In the data rows, the value 128 means zero.
Here are some points, one per row:
[174 131  95 166  84  83  84 132 148 174 112 139 147  91 179  94 124 142
 138 153  77 102 100 120  82  86 176 116 224  92 144  85 212 130  42  90
 196 109 153 153 170 102  90 122 154  70 112 172 229 140 144 147 129  62
 167]
[ 82 152 175  92  96 131 139  55  95 138 191 192 121 160 121 140 168 112
 146 130 159  99 160 119 142 101 164 116 137 133 130 128  68  97 194 113
 159 110 159 178 185 151 107  95 128 104 116 186 110 125 115 108  90 203
 127]
[160 225  84 150 142 149 157 163 176  85  49 137 155 103 209 119 104 160
  79  99 118 176 123 144  81  69 196 119  81 116 122  61 123 173 153 194
 159 148 112  50 177 180 180 133 121 135 214 126 135  35 122  45  61  86
  44]
[168  87  93  73 136  22 115 142 122 178 140 150 181  31 222 114 137 126
 136  45 111 204 115 127  68 153  58  56 156 191 118 143  50 160 157 111
  78 137 127 121 114 133 131 122 189  96 132 147  31 134 116 123 204 146
 135]
[ 36 126 159 150 113 110  89 129 154 105 158  89 100 160 105 135 214 106
 135 153 142 186 150 181 109 142 126 152 150 127 106 231  91 163 152 155
 102 126 183  99 138 169 206 116 130 121 120 103 139 144 110 141  83  99
 180]
[163 176 137 172 145 138  79  88 145 111 164 120 146  96  77 132 133 141
 152  66 170 173 198 143 135 174 141 127  98 115 128 119 168  80  30 117
 117 140 127 134 167  99 118 163 127 109  95 107 161 179 197  87 153 227
 183]
[127 124  81 205 112 153 166 190 151 113  88 165 156  89 101 139  96 121
  51  93  89 152 146 129  73 133 135  82 134 127 121 130 137  70 182 101
 171 209 117 169 141 195 152 214 105 171 204 138 151  89 139 123  85  59
  28]
[ 89  92 111 150 149  94 147 176 115 107  63 151 149 153  71 197 139 146
  89  99 164 122 113  64 101  92 117 157 135 180 111 148 177  82 116 178
  58  81 116 161 167 103 142 155 161  74 101 108 137  71  54  68 116 156
 106]
[ 95 134  59 207 184 130 176 114  25 189 150  42 151 204 137 113 100 117
 197 160  47 120 181  34 136 129 189   0 132 108  87 118 183  84 145  95
  80  63 148  14  49 179 139 112  21  87 132  86 116 100 149 156 100 171
 130]
[129 129 156  94 187 148 159 129  94 130 127 130 144  74 164 135 207 154
 174  78 101 125 181 192 119 104 162 167 113 104 155 131 223  75  89 135
  88 153 111 168 167 103  85 100 109 117 102  82 166 126 156 202 175 135
 145]
[ 92 154 138 141 192 127  92 106 169 129 131 105 113 142 137 131 142 116
 181 132 171  52 139 181 144 152 199 132 198 157 129 123 135  95 145 130
 117  85  96 182  67  87 103 112 161 118 135 100 113 206 151  90 169  88
 135]
[157  97 161 141 135 196 100 125 164 142 104  95 143  95 180 156 109  66
 162 135  79 121 146 177 154 151 101 128 202 158  85  85 195 143  84 140
 144 134  64 188 156 114 110 115  99 103  54 132 142  69 192 135 101 125
 199]
[124 157 105  82  90 114 174 143  96  94 135 185  82 116  47 117 125 118
 228 157  93 106  44 143 124 165 140  98 103 157 141  96 100 135 157 156
 151 133 122 113 131 158  97 125 122 222  81  92 136 159 124  80 123 133
 151]
[158 134 106  91 166 134 136  94  87  79 148 162  56 197  84 140  93 138
 165 171 159 129  97 184 157  69 107 101 165 134 194 140 156 199 141 130
  99 186 145 125 137 139 153 193 116 102 119 152  78 174 104 131 141 160
 106]
[115 255 115 158  65 165 181  93 127  93 122 149  91 179 128 111 124 174
 132 143  65  75  94  97  90 160  78 113 115 160 126  85 156 204 158  31
 182 206 105 129  90 134 170 107 189 159  62  72  69 142  97 163 161 101
 144]
[ 42 113  82 129 121  87  93 180 133 163 109 118 107 163 103 145  77 159
 143  68 141 101 125 128 115 151  70 177 140 105  96  64 133 103 173 187
 158 116 172 165 164   0 126 146  24 104 155 211 113  95  83 137 146 104
 163]
[123 128 111 131 166 121 226 108 109 160 146 110 108 139 117  59 145  64
  87 134 138 162 175 160 149 202 153 175 141 147 181 146 132 167  92 132
 132 128  96 167 116 104  65  90 136  85  87 126 178 169 105 108 124 173
 148]
[ 90 132 165 142 138 107 148 100 167 185 127 168 173 140  73 174 168  81
 123 137 136  87 124 115 164  46  76 167 143 184 161 143  52 134 129 116
 108 181 120  95  89 119 160  70  61 133 152 108 165 178 149 148 110 124
 135]
[ 91  65 138 149 180  58 154  89 156 141 122 135  90 118 134 143 114 153
 133 130 141 168 161  51 155 116 107 162  67 145  95 168 202 135 134 128
 168 119  53 144 188 157 186 133  91 176 136 179 123  99 120  69 134  64
  97]
[152 173  88 138 103 129 148 172 187 145 109 153 214 137 160 127 100 188
  81 161 162 169 105 144 132 131 119 115  84  90 106 156 175  61 200 121
 115 142  24 137 110 174 191 156  98 164 146 187 177  97  48 119  87 102
 156]
[ 96 120  60 161 161 158 110 158 133 190 108 131 101 117 138 166 146 112
  45 138 139 154  89 106  96  76  91 113  66  40  42 140 148 147 213 132
 176 149  50 145 191 136 113 150 130 116 174  87 147 152 122  95 138 123
 124]
[232  80  94  68  27  94 125 180   0 125 128  84 193 201 142 125  37 107
 141 147 235  92 161 166  28  99  69 255  55 130 123 183 106  61 143 126
 239  75 122 108  71 186 157 105 143  59 108  77  52 128 255 117 122  51
 121]
[106  93 104  65 183 138 140 192 163 123 124 152 125 101 124 211 131 185
 102 110 166 111 155  77  92 109 118 149 172  88 101 186 138 139 122 145
 183  78 151 118 108  54 112 166  59 151  54 183 111 130  98 104  80 150
  88]
[126 177 209 133  49 108 219  88 138 110 120 200 101 147  84 162  41 145
 129 143 118 137  84 192 139 161 174  98 139  88  63  84 132 180 131  94
 153 159 112  47  96 161  77 130 160 126 126  75  85 130  88 179 187  84
 138]
[139 107  99 114  89 113  38 107 114 235 164 172 173  73 185 136  76 195
 117 125   0 145  88 200 124 164  80 173 115 151 141 205  93 170  51 125
  89  64 154 196  97 173 117 111 115 149 199 104  23 121  78  73 174 188
  65]
[157  53 188 166 194 190 137 122 160 115 173 135  74 184  99 124 169 179
 115 132  91 151  97 146  87 130 109 154  80 189 148 121  59  95 158 115
 127  85 142  87 122 115 130  95 132 109 123 166 146 173 111 136 112 115
 161]
[210 131  56 103 112 132  94 106 161  11  89  57 164 131 126  85 171  80
  23 150  71 161 150 128 208  46 200 149 178  69 125  42   0 126  95 110
  56  82 230 161 130 192 168  96  95 178 122 138 160 129 150 129 140  69
 113]
[128 161 171 136 136 152  85 164 102 189 188 127 100 178 141 158 124  69
 137 115 111 150 160 114 143  92 169 145 165 135 172 121  88 145 118 118
 124  66 113 137 134  91 137 161 203 209  87 138 165  99 143 189 182 115
 175]
[134 135 165 181 161 162 100 179  68 162 165 110 112 158 184 130 188 126
 175 219 247 119 115  33 110 190 145  36  59  97 131  69  87 149  12  99
  36 181 149 146  95 173  41 136  31 114 134 108  93  65  87 137  93  57
 100]
[152 140 205  99 137 140 107 143 184  90 182 114 126 130 101 110 145  93
 106  63 105 115 145  72 133 172 165 156 143 110 222 154 203 129 120 166
  53 142  62 118 155 188  72 116 108  65 144 120 102 189 199 139 111 185
 149]
[135  96 121  39  64  46  88 158 149  38 147 132  64  97 227 100  93  86
 118 135 136 141  74 108 145 131 146 107  22 227  80 176 105 131 112  83
 144 137 103 159  46  46 137 172 129  68 187  98 188 110 164 188 115 190
  81]
[ 76 131 134  61 121 205 129 131 129 138  84  79 124 113  40 119 163 129
 175  67 158 189 118  79 127  81  61 144 143 122  96 158 152  94 100 128
 127  73  97 135 123  90 105 159 130  99 193 209 121  91  97  86 104 114
  83]
[122 130 139 107 187 114 108  81 119  99 180 128 109  80  91 131 166 125
 104  76 141  36 179 187 188 177  64 112  98 101 198 129 159 156 109 101
 103  83 112  87 118 168  83 154 156  96 134 108 188  88 161 107 108 139
 182]
[135  82 126 203  80 137 120 120 168 113  86 108 150 134 162 135 180  33
 138 179  96  99 115 173 153 131 157 145 127  44 190 131  89 114 126  90
  97 113 167  79 131  42 152  93 154 144  81 198 116 118 158 127 171 127
  93]
[178 161 196 104 103 123 195 122  68  87  81 150  74 188 161  64 103 161
 175  89  99  75 107 120 124 172 108 133 199  79  82 116 103 159 125 113
 119 202 150  93 121 117 142 158 156 203 165  79 134 153  99  93 122 154
 145]
[162  64 134 131 105 149 102 122 142 117 207 117  91 108  66 107 126  93
 190 104 166  78 159 123 147  87 126 140 122 115 111 113 134 126 147 172
 139 187 139 102  94 154 147  74 175 144 125 103 118 136  11 120 120 177
 116]
[120 138 140 183 165 142 133 124 115 103 145 103 135  90 131 170 113 128
 175 178 167 147  99 104 208 163  96 203 160 147 139 137  82 128 184  69
 131  96 169 104 201 138 139 103 164 125 149 112 130 171  93 199  91 150
 106]
[ 74  69  85 114 177 154 191 114 186 153 168 127 161 129 108 162 117 168
 113  93 172 178  97  68 128 116 114 123 101  88 169 131 149  95 104 209
 180 129 141 171 129  91 158 149 146 142 194 111 101 102 151 123  73 139
 146]
[172 159 131 125  68 137  90 108 172 158 115 144 132 130 164 106 115 167
 117 201  88 155 215 117 153 140  89  74 167 103 138 132 193 103 140 193
 109 115 145 158 157  31  60  97 157 112  85  99 190 115 199 125 166  50
 113]
[ 96 132 164 109 102  78 118 122  89 162 156  68 125  17 207  86 112 170
  68  87 134 139  13 130 170 120 117 109  86 195  75 148  98 105 146 191
 115 175 156 140  46 145 152 176 165  90  55 173 114 133 187 153 175 171
  78]
[129  97 126  70 107 131 114  50 140 175 105  76 109 172  93 149 172 122
  88 142 202  98 115 144  94 172 138 130 144 205 146 115 142 118 135 126
 121 116 144  78 178 131 120 130 122 218 139 117 111 158  99 176 111 187
 120]
[157  97 133 150 155 126  73 153 161 110  45  86 210 122  50  27 117 137
 109 172  91 102 159 162 156  76 228 103 111 105 132 122  10 195 125  98
 103 111 173 165 170 110 150  87 153 149 103 154 132 105 171 196 105  99
 135]
[ 98 165 162 123 116 177 127 131  59  41  46 208 122 117 132 119  81 109
 112 192 115 104 134 123 120 171 125  86 133 146 140  91 168 149 116 142
 197 180 173  81  66 173 123 109 177 185 171 136 107 176  87 133 211 150
 191]
There is one direction along which these points spread out most. Take the direction at right angles to it along which they spread out most. Then take the direction at right angles to both along which they spread out most. Go by this last direction. How many in every 100 of the points above lie lower along it than each point below? Round to a whole number. More than half of the points above lie lower than the first one.
[127 124  81 205 112 153 166 190 151 113  88 165 156  89 101 139  96 121
  51  93  89 152 146 129  73 133 135  82 134 127 121 130 137  70 182 101
 171 209 117 169 141 195 152 214 105 171 204 138 151  89 139 123  85  59
  28] ~ 91
[ 91  65 138 149 180  58 154  89 156 141 122 135  90 118 134 143 114 153
 133 130 141 168 161  51 155 116 107 162  67 145  95 168 202 135 134 128
 168 119  53 144 188 157 186 133  91 176 136 179 123  99 120  69 134  64
  97] ~ 49
[ 89  92 111 150 149  94 147 176 115 107  63 151 149 153  71 197 139 146
  89  99 164 122 113  64 101  92 117 157 135 180 111 148 177  82 116 178
  58  81 116 161 167 103 142 155 161  74 101 108 137  71  54  68 116 156
 106] ~ 35
[135  82 126 203  80 137 120 120 168 113  86 108 150 134 162 135 180  33
 138 179  96  99 115 173 153 131 157 145 127  44 190 131  89 114 126  90
  97 113 167  79 131  42 152  93 154 144  81 198 116 118 158 127 171 127
  93] ~ 88
[ 95 134  59 207 184 130 176 114  25 189 150  42 151 204 137 113 100 117
 197 160  47 120 181  34 136 129 189   0 132 108  87 118 183  84 145  95
  80  63 148  14  49 179 139 112  21  87 132  86 116 100 149 156 100 171
 130] ~ 79
[232  80  94  68  27  94 125 180   0 125 128  84 193 201 142 125  37 107
 141 147 235  92 161 166  28  99  69 255  55 130 123 183 106  61 143 126
 239  75 122 108  71 186 157 105 143  59 108  77  52 128 255 117 122  51
 121] ~ 23
[139 107  99 114  89 113  38 107 114 235 164 172 173  73 185 136  76 195
 117 125   0 145  88 200 124 164  80 173 115 151 141 205  93 170  51 125
  89  64 154 196  97 173 117 111 115 149 199 104  23 121  78  73 174 188
  65] ~ 7
[ 90 132 165 142 138 107 148 100 167 185 127 168 173 140  73 174 168  81
 123 137 136  87 124 115 164  46  76 167 143 184 161 143  52 134 129 116
 108 181 120  95  89 119 160  70  61 133 152 108 165 178 149 148 110 124
 135] ~ 56
[160 225  84 150 142 149 157 163 176  85  49 137 155 103 209 119 104 160
  79  99 118 176 123 144  81  69 196 119  81 116 122  61 123 173 153 194
 159 148 112  50 177 180 180 133 121 135 214 126 135  35 122  45  61  86
  44] ~ 93
[ 42 113  82 129 121  87  93 180 133 163 109 118 107 163 103 145  77 159
 143  68 141 101 125 128 115 151  70 177 140 105  96  64 133 103 173 187
 158 116 172 165 164   0 126 146  24 104 155 211 113  95  83 137 146 104
 163] ~ 42
[134 135 165 181 161 162 100 179  68 162 165 110 112 158 184 130 188 126
 175 219 247 119 115  33 110 190 145  36  59  97 131  69  87 149  12  99
  36 181 149 146  95 173  41 136  31 114 134 108  93  65  87 137  93  57
 100] ~ 77
[135  96 121  39  64  46  88 158 149  38 147 132  64  97 227 100  93  86
 118 135 136 141  74 108 145 131 146 107  22 227  80 176 105 131 112  83
 144 137 103 159  46  46 137 172 129  68 187  98 188 110 164 188 115 190
  81] ~ 5
